(in the rows, 128 means zero)
The same turns and mirrors carry the whole set onto itself, and each row onto the other rows of its family. Which rows share a family with each named row? Give them in list order.
These 18 rows form 3 families of 6 rows each.
L: [133 121 143 101 133 114 124  97 157 158 140 158 126 134 121 125 122 135
 135 105 160 147 130 130 132 134 130 124 113 119 177 148]
A: [124 126 154  80 131 137 149 113 109 149 148 168 129 104  90 130 110 122
 162 135 165 150 131 122 125 134 137 118 132 116 161 142]
W: [129 106 139 128 130 117 128 102  98 137 150 167 113 116 109 135 127 119
 163 124 142 168 134 124 169 132 148 105 108 124 131 135]
E: [118 137 134 122 130 130 120 114 104 154 150 163 128 141 140 156 114 120
 144 142 135 144 115 121 157 113 137 109 104 105 177 132]
T: [128 118 130 108 124 132 117 133 140 144 149 164 148 126 105 134 121  95
 131 119 138 161 133 113 141 114 159 101 136 100 142 135]
S: [122 104 142 133 119 124 122 102  97 135 151 161 124 124 112 131 115 115
 171 118 151 161 145 124 161 133 158  97 108 127 143 136]
V: [119 131 138 111 126 139 118 107 108 149 146 163 125 145 136 160 107 125
 138 136 133 145 106 128 152 108 132 117 101 108 173 131]
J: [140 119 154  85 145 137 153 108 112 156 154 168 130 102  89 133 119 127
 154 136 156 152 140 117 134 141 136 112 124 118 160 134]
R: [134 127 141  96 128 123 117  97 151 163 144 151 122 136 130 125 120 129
 130 112 151 156 127 138 129 133 125 123 110 120 168 149]
D: [124 111 142 126 116 121 117  97  99 138 155 155 124 123 110 131 117 116
 162 118 137 169 137 123 160 132 162 101 116 122 131 134]
C: [144 112 134 101 139 118 126 107 152 159 147 159 129 133 125 126 127 133
 126 115 155 155 125 146 128 140 131 124 113 130 167 139]
X: [120 134 137 108 137 130 124 123 105 143 142 164 125 141 132 168 119 121
 138 135 128 146 117 133 158 118 126 109  98 104 167 122]
Q: [129 117 131 110 135 131 126 138 139 144 153 163 155 114 107 143 122 101
 126 118 125 149 132 120 139 119 146 102 136 108 148 127]
K: [114 134 138 113 105 128 123 119 118 133 119 169 134 129 120 115 127 138
 160 144 157 133 129 148 143 144 136 112 115 120 163 111]
N: [125 127 150  86 136 128 156 112 110 149 149 171 130 107  95 130 109 124
 157 133 154 157 140 114 129 144 145 115 139 110 166 147]
Y: [132 113 131 108 121 132 123 131 144 138 152 167 144 125 113 133 116  93
 127 114 136 154 127 111 142 126 150 102 138  94 158 130]
F: [114 132 139 105 111 127 126 117 118 134 121 164 136 139 103 116 130 138
 167 147 158 131 127 142 135 139 143 120 115 122 153 112]
H: [117 130 138 111 119 116 129 118 120 120 130 167 137 132 113 117 144 132
 160 142 155 136 123 151 137 140 134 116 106 128 155 111]

The rest of the family of T: A, V, R, D, F
The rest of the family of H: W, J, C, X, Q

The same turns and mirrors carry the whole set onto itself, and each row onto the other rows of its family. Which rows share a family with each named row? Give them in list order.
These 30 rows form 5 families of 6 rows each.
Sivon: [141 143 138 122 150 145 135 129 121 120]
neno: [138 139 111 155 131 124 117 135 132 114]
visep: [108 118 116 137 125 120 142 122 141 119]
duzon: [138 137 137 123 147 153 124 132 135 112]
Fus: [110 125 119 132 139 111 138 115 136 123]
dotuv: [152 103 133 125 136 134 139 133 130 118]
Zis: [103 133 137 117 125 141 118 122 135 129]
tiz: [108 113 121 137 134 111 138 127 138 118]
fosif: [143 114 135 129 111 118 114 141 125 141]
dol: [140 126 142 136 107 124 112 136 119 135]
nabon: [137 137 127 120 141 159 123 134 126 120]
faz: [145 132 136 138 111 114 121 129 116 139]
mek: [142 104 144 128 131 129 145 131 125 117]
Suzu: [134 142 110 154 121 125 128 141 131 120]
tosit: [102 136 140 120 128 136 118 132 125 133]
Rimo: [132 141 101 148 123 134 122 131 129 123]
kizu: [108 140 140 113 138 132 124 122 125 134]
fuda: [148 106 133 128 137 123 146 144 127 125]
der: [112 125 138 109 132 137 112 125 132 137]
debe: [134 124 130 134 105 121 122 143 117 145]
nal: [114 112 112 129 135 125 138 116 142 119]
doku: [152 115 143 128 133 122 146 129 120 126]
Dapi: [135 140 132 129 147 154 132 136 125 110]
fovog: [102 125 131 112 126 139 125 131 127 137]
zor: [135 145 110 150 129 116 123 123 130 123]
tar: [148 109 147 126 136 126 140 139 134 120]
Zad: [136 140 105 147 127 124 113 144 132 126]
vum: [145 138 130 122 151 147 120 142 129 121]
tida: [141 128 142 136 109 119 120 148 123 138]
sabe: [112 116 107 134 136 119 140 132 139 121]

The rest of the family of doku: Sivon, Fus, faz, kizu, zor
The rest of the family of duzon: visep, Zis, Suzu, tar, tida
The rest of the family of neno: tiz, dol, mek, tosit, Dapi

The same turns and mirrors carry the whole set onto itself, and each row onto the other rows of its family. Which rows share a family with each named row? Give them in list order.
These 36 rows form 9 families of 4 rows each.
nel: [146 119 130  99 133 120 124 152 122 135 118 119 128 109 128 142 118 140
 115 123]
fak: [156 142 133 118 136 137 133 103 133 132 145 118 135 127 141 140 139 136
 150 119]
kufa: [135 147 150 112 130 124 115 133 127 138 126 109 125 105 134 150 133 130
 114 138]
beg: [127 111 112 136 111 149 134 110 150 137 134 136 137 129 115 128 143 120
 134 129]
lome: [150 125 123 100 129 128 135 132 135 126 140 115 126 103 131 144 138 144
 131 104]
suker: [115 129 114 124 117 148 132 119 128 136 134 144 153 122 106 126 126 119
 144 110]
pazo: [120 137 122 132 123 144 138 107 137 119 155 120 120 107 126 131 133 138
 144 112]
muna: [130 122 135 107 126 125 132 123 134 141 109 123 129 111 146 129 126 115
 111 145]
retak: [104 131 145 134 136 134 126 139 129 127 116 135 138 132 104 138 123 118
 123 145]
limi: [142 115 118 151 117 144 127 124 138 119 135 148 137 136 113 139 131 146
 139 123]
tupir: [106 132 134 142 129 145 135 123 141 120 138 134 139 131 100 140 143 122
 138 127]
gep: [114 129 134 132 135 132 118 139 117 132 115 130 122 118 119 127  95 131
 116 143]
piga: [131 124 124 113 119 135 143 102 147 133 133 120 127 108 144 131 151 119
 129 124]
suse: [141 117 131 137 126 130 118 143 121 125 108 145 134 134 124 138 108 141
 119 142]
kadef: [143 106 117 121 126 135 118 157 128 136 124 133 136 127 101 139 114 140
 123 122]
kadev: [126 108 122 130 119 139 123 131 137 145 109 138 137 132 117 128 119 114
 116 147]
Zanu: [129 130 130 145 116 149 112 128 141 137 146 126 136 128  96 148 140 133
 134 129]
bes: [110 146 143 122 135 134 143 113 139 116 140 122 131 112 126 141 151 122
 138 122]
nukuv: [121 145 139 114 137 125 133 119 123 125 128 113 114  97 145 130 115 134
 123 128]
tur: [114 128 125 117 125 137 125 134 116 142 112 145 150 122 112 125 107 115
 128 126]
fis: [155 141 145 110 145 125 124 122 119 138 120 119 133 126 148 138 117 131
 130 137]
Tok: [144 112 110 123 120 142 129 135 141 129 147 127 134 120 105 142 137 144
 139 104]
Vodu: [135 145 138 124 120 139 123 115 143 131 151 110 128 108 124 152 154 133
 134 120]
gofe: [118 141 133  98 130 127 135 127 116 138 115 131 143 104 136 127 116 115
 127 119]
gunor: [148 133 141 115 132 117 131 129 123 120 112 128 125 110 155 142 122 142
 119 134]
sunoz: [129 132 142 133 125 134 103 146 128 144 121 123 134 126 105 146 119 128
 115 147]
nemiz: [149 128 123 139 130 149 123 115 133 137 143 135 144 148 112 136 128 136
 151 125]
Kig: [141 137 119 132 127 135 146 141 109 116 132 113 125 118 152 133 121 147
 116 129]
fiza: [113 122 117 151 123 151 122 125 131 128 140 136 126 127 101 127 112 135
 136 127]
muso: [150 128 134 130 139 137 113 134 119 144 117 135 143 146 118 136 107 131
 131 144]
visiz: [137 127 107 151 120 149 141 143 116 118 141 125 133 134 129 130 122 149
 125 126]
mugu: [138 129 115 143 125 140 138 151 108 120 127 122 130 131 137 131 111 146
 112 136]
Belu: [109 145 153 116 143 122 135 130 128 122 117 121 130 113 130 141 131 119
 119 138]
vufa: [148 131 126 128 122 132 140 109 138 112 141 130 128 113 145 143 145 148
 140 113]
Pigi: [120 142 122 106 122 138 142 111 127 131 136 131 145 103 131 129 135 119
 143 105]
lakar: [142 135 112 140 122 145 149 132 119 114 146 116 127 123 143 134 131 150
 126 119]

The rest of the family of nukuv: pazo, gep, fiza
The rest of the family of suker: tur, gofe, Pigi
The rest of the family of kadef: nel, lome, Tok
The rest of the family of visiz: Kig, mugu, lakar
The rest of the family of kadev: beg, muna, piga
The rest of the family of gunor: limi, suse, vufa
The rest of the family of kufa: Zanu, Vodu, sunoz
The rest of the family of retak: tupir, bes, Belu

The same turns and mirrors carry the whole set onto itself, and each row onto the other rows of its family. Which rows share a family with each named row? Give them in list order.
These 30 rows form 10 families of 3 rows each.
Kolan: [112 121 137 146 168 162 130 161 106 152 127 138 122 146 132 145 142  90
 108]
viza: [116 133 138 155 169 150 120 148 106 145 123 122 128 141 122 143 127  95
 108]
tupuf: [138 103 127 123 120 142 137 156 139 134 131 125 127 122 130 121 133 101
 111]
dibu: [ 96 120 155 135 114 123 132 137 125 136 128 152 100 134 133 152 132  96
 122]
Gezu: [105 125 147 144 164 154 119 154 104 142 114 121 118 144 129 145 137  89
 104]
gul: [137 114 129 131 125 139 126 149 131 134 132 135 140 118 123 116 134 117
 118]
doto: [115 117 118 116 130 138 131 155 139 138 138 136 139 116 126 121 145 114
 117]
sas: [103 129 148 148 121 118 132 131 126 141 137 153 107 133 126 154 121  99
 127]
Nado: [129 107 136 118 122 146 123 157 129 131 122 131 133 121 129 115 144 112
 111]
lebo: [110 130 133 131 169 151 122 151 106 147 119 113 131 132 128 136 127  92
 105]
vifos: [132 111 128 119 126 149 116 137 138 133 130 129 132 112 126 120 140 106
 113]
nizu: [ 96 119 148 152 121 124 122 139 121 148 139 150  96 136 130 156 123  96
 123]
Bul: [115 120 136 154 163 156 110 159 105 149 126 119 122 140 125 137 132  96
 104]
likol: [ 94 117 137 148 115 124 138 136 133 149 141 154 107 132 126 155 118  93
 114]
pige: [118 120 135 146 164 153 131 156 115 144 121 111 117 144 129 145 128  80
 101]
mopaz: [100 124 146 136 121 128 123 119 134 140 135 147 100 126 129 156 128  89
 123]
fasi: [ 96 107 155 131 135 126 126 133 130 158 151 161 110 141 131 145 131  89
 109]
Nuri: [104 118 145 142 119 122 143 139 133 141 134 140  96 136 132 157 121  84
 119]
muno: [104 121 128 156 164 155 126 152 112 153 126 123 125 142 123 146 124  88
  96]
Luf: [130 103 130 131 114 140 117 156 132 139 137 137 128 119 128 117 136 117
 116]
baz: [132 104 128 123 126 151 135 162 131 143 136 150 134 124 134 120 147 111
 117]
pirez: [ 83 131 135 133 130 120 137 138 132 145 143 151 109 131 128 157 134  96
 124]
siloz: [ 97 133 126 137 173 150 125 155 115 148 129 123 129 136 124 144 141  93
 106]
dezer: [ 89 132 147 133 130 119 135 132 120 146 132 142 105 130 132 157 118  89
 123]
nor: [127 103 117 132 123 147 130 155 137 142 134 134 139 119 124 118 130 110
 104]
Rufo: [123  96 140 116 134 141 121 147 136 152 149 148 136 129 129 116 140 103
 102]
maf: [107 109 147 135 170 151 116 147 115 160 140 136 127 147 128 135 136  87
  94]
noba: [110 129 137 143 167 158 111 135 114 144 121 118 119 134 125 147 134  84
 104]
kelab: [100 118 146 141 125 132 142 146 125 149 140 166 103 139 136 156 135  94
 125]
dav: [123 115 128 111 119 132 131 147 133 137 132 133 135 112 131 119 130 111
 119]

The rest of the family of Nado: dibu, Gezu
The rest of the family of nor: likol, muno
The rest of the family of noba: vifos, mopaz
The rest of the family of baz: Kolan, kelab
The rest of the family of doto: pirez, siloz
The rest of the family of Nuri: tupuf, pige
The rest of the family of dav: lebo, dezer

The same turns and mirrors carry the whole set onto itself, and each row onto the other rows of its family. Which rows share a family with each named row? Give them in list order.
These 15 rows form 3 families of 5 rows each.
Nunon: [108 121 134 135 129 100 122 120 118 131 114 150 126 136 135 121 114 132
 132 136 144 133 106 134 117]
kapu: [101 116 120 129 106 133 125 100 131 118 135 133 128 143 129 110 100 135
 138 126 118 129 123 138 118]
sigel: [120 130 106 125 137 113 130 132 124 143 127 137 122 118 132 144 151 133
 119 153 144 143 107 130 135]
fum: [129 124 105 126 139 112 133 138 126 148 124 134 124 126 132 135 161 126
 122 148 140 135 109 120 124]
Vir: [ 96 121 124 140 106 136 123 106 124 118 140 141 121 145 131 119 105 129
 128 119 118 127 130 137 116]
zirab: [133 139 120 124 122 145 153 116 136 116 152 113 121 145 130 125 121 137
 131 114 101 110 121 140 111]
lugi: [142 157 111 125 134 141 151 129 143 136 122 116 132 123 126 135 155 135
 108 130 126 127 129 133 137]
buzal: [136 146 123 127 118 144 151 117 137 114 149 116 121 138 128 134 125 123
 121 118 100 110 129 140 113]
kog: [100 120 134 136 131 115 113 122 124 137 110 149 122 137 138 124 126 133
 137 131 143 135 104 135 120]
Mener: [144 147  99 115 139 140 156 129 135 142 130 118 131 131 127 131 152 144
 116 126 120 124 131 133 134]
Mado: [129 134 128 122 120 148 161 112 141 120 148 121 123 139 129 129 119 130
 125 109 103 113 131 142 125]
fugez: [102 120 131 144 127 112 116 132 118 136 113 147 128 130 141 116 122 129
 134 138 142 133 115 125 115]
medeg: [142 151 108 120 130 141 151 130 141 134 126 110 129 132 124 122 162 138
 115 124 121 122 124 125 131]
Zov: [108 127 120 131 104 126 125 104 121 111 135 133 129 143 127 110  99 130
 129 126 113 125 132 136 114]
bek: [118 130 109 124 136 122 125 143 126 142 125 130 121 117 135 138 163 130
 128 150 136 138 107 125 134]

The rest of the family of bek: kapu, zirab, kog, medeg
The rest of the family of fum: Vir, Mener, Mado, fugez

The same turns and mirrors carry the whole set onto itself, and each row onto the other rows of its family. Which rows share a family with each named row? Give them in list order.
These 16 rows form 4 families of 4 rows each.
vuke: [143 142 109 130 130 112 144 125 107 134 117 127]
Rekoz: [142 138 106 132 130 111 138 120 105 136 112 134]
vuses: [120 106  92 122 124 142 109 136 136 119 113 135]
Sed: [135 122 112 141 136 118 135 107 146 143 101 120]
vudo: [132 125 113 141 128 125 138 110 146 144 101 116]
non: [147 142 110 133 133 115 140 130 107 137 114 132]
dorib: [124 121 122 125 138 116 113 136 129 116 149 136]
mam: [134 120 110 136 126 122 133 114 146 146  97 111]
Furu: [125 122 118 122 138 117 117 140 139 111 147 133]
Lebur: [118 104  92 118 132 146 113 135 138 127 114 131]
gapu: [129 122 123 122 137 119 110 141 144 115 143 136]
sunu: [127 119 117 127 138 113 112 139 138 108 143 135]
lek: [125 109  95 116 124 145 106 141 132 123 115 130]
felip: [118 108  94 119 122 146 110 135 134 120 117 130]
lafel: [137 123 116 145 132 126 132 113 145 146  99 116]
Vanup: [141 146 114 128 126 109 141 128 111 135 117 136]

The rest of the family of lafel: vuses, non, sunu
The rest of the family of vudo: vuke, Furu, felip
The rest of the family of Rekoz: Sed, gapu, lek

